In the rows, zero is written as 128.
The same turns and mirrors carry the whole set onto itself, and each row onto the other rows of its family. Which rows share a family with each named row? Give them in list order.
These 30 rows form 5 families of 6 rows each.
lonub: [143 136  92 140 110 153 127 137 108 176 135 116 110 117]
loguz: [144  99 123 155 170 131 127 135 149 132 155 161 117 142]
mez: [129 131 154  96 106 169 146 127 122  94 101 132 109 149]
dokav: [145 135 182 113 106 150 121 106 116 117  92 121 110 138]
telof: [149 130 180 112 127 126 131 157 124 175 106 127 155 127]
Ren: [173 124 102 112 119 166 146 132 122 104 143 155 122 125]
Lugu: [102 119 156 102 133 111 123 136  99 133 100 171 125 148]
Vekig: [111 118 133  94 140 131 138 126 118 122  86 116  88 148]
figan: [113 112 156 106 177 125 106 148 147 132 122 147 130 154]
Duv: [103  96 171 140 142 115 142 159 111 155 113 153 138 142]
bano: [147 124  93 121 154 113 122 118 144  93 133 142 130 120]
Kibu: [148 154 173 141 103 141 128 157 129 136  95 103 152 142]
vaped: [140  96 123 159 120 115 140 118 143 160 121 122  91 107]
sebul: [106 117 184 140 117 150 134 131 144 158 135 107 150 129]
gasor: [148 139  85 134 121 158 128 127 141 110 120 129 130 175]
liso: [148 128 109 146 145  96 135 106 121 135 152 152 124 104]
zezoz: [138 140 103 140 100 188 140 146 126 116 133 127 137 111]
Ziron: [144 136 166 136  92 132 105 123 153 136  96 126 146 101]
Mokal: [128 109 116 136 144 105 126 128 115 122 158 182 139 130]
duz: [135 127 166 135 113 145 110 142 136 189 107 107 131 118]
ripon: [153 136 116 155 113 129 138 141 142 186 126 109 133 110]
Sar: [124 116 167 118 155 146 128 153  89 142 138 151 168 134]
les: [117 124 154 116 163  94 120 127 113 130 122 165 155 141]
zaru: [123 102 109 154 153 138 127 128 117 172 149 113 123 107]
pul: [106 154 141 120 116 159 126 120 145 108  82 129 138 159]
geduz: [130 150 107 135 122 164 162 155  85 125 132 122 117 146]
Bona: [158 137 113 122 121 178 137 121 115 100 128 124  94 149]
bisek: [136 106 156 115 130 130 101 119 123  99  90 134 107 169]
nuki: [121 140 125 175 102 138 145 141 142 151 158 110 127 129]
ruk: [177 121 117 132 133 125  96 134 128 110 143 162 158 133]

Same family as bisek: Duv, bano, Kibu, zezoz, zaru
Same family as Ren: lonub, dokav, telof, Lugu, liso
Same family as figan: loguz, sebul, gasor, pul, nuki
Same family as mez: Mokal, duz, ripon, les, Bona

The same turns and mirrors carry the whole set onto itself, and each row onto the other rows of its family. Which rows share a family with each named row? Give them in list order.
These 32 rows form 4 families of 8 rows each.
guta: [121 110 117 135  99 156 150 119 129 136 157 155]
zil: [ 88 168 152 127 141 151 101 109 161 103 117 123]
tosik: [ 80 144 134 126 136 108  91 150 149 115 105 138]
fos: [170 128 144 146 122 142 171 122 135 147 128 132]
mol: [140  99 135 135 111 141 126 144 113 133 147 168]
surir: [ 94 149 142 108 154 119  86 137 135 108 103 142]
pir: [161 128 123 118 111 126 158 120 113 159 147 135]
topu: [141 111 125 126  93 136 136 119 122 139 152 169]
Vad: [102 160 134 106 127 108 104 160 142 135 104 108]
peliz: [ 97 164 137 149 157 130 106 106 150  88 114 119]
Mebad: [ 94 162 150 135 153 114 101 104 129  90 106 124]
dekos: [100 163 159 142 142 104 119 123 152 100 106  94]
Gopob: [171 128 157 136 109 135 165 103 132 127 141 134]
zim: [170 133 159 149 116 124 160 111 118 148 135 127]
Sifum: [147 145 127 119 111 116 158 126 137 168 159 143]
sosep: [125 142 157 133 152 107 117 130 146  96 104  83]
dufef: [ 82 158 146 140 159 140 100 123 140 100 107 122]
lus: [153 124 152 145 138 155 150  95 140 122 155 157]
bif: [150 115 145 147 120 164 155 114 151 124 154 145]
kad: [119 170 151 148 135 105 108 133 147 115 115  84]
kefum: [133 143 154 134 121 170 156  97 128 125 138 167]
lav: [124  99 130 117 110 147 142 118 125 127 160 167]
Suvi: [157 119 152 144 118 124 170 109 115 115 148 113]
nev: [ 82 138 122 113 143 124  97 139 141  96 102 139]
gofu: [142 120 118 135  97 128 166 126 114 156 128 144]
fedab: [ 95 160 133 120 148  97 111 150 143 134 114  96]
Fovu: [104 156 147 105 136  98  89 152 146 127 125 110]
Tupop: [136 126 134 114  94 124 156 128 109 166 144 139]
Nela: [ 86 128 125 136 127 116  79 143 127 111 113 128]
Mure: [148 123 142 136 120 171 142 102 122 124 156 155]
sadi: [104 172 153 133 140  97 103 118 136 113 128  89]
tesil: [105 172 121 114 140  93 113 132 149 147 101 116]

Same family as dufef: tosik, pir, topu, dekos, Gopob, fedab, Mure
Same family as Vad: peliz, zim, lus, kad, lav, nev, Tupop

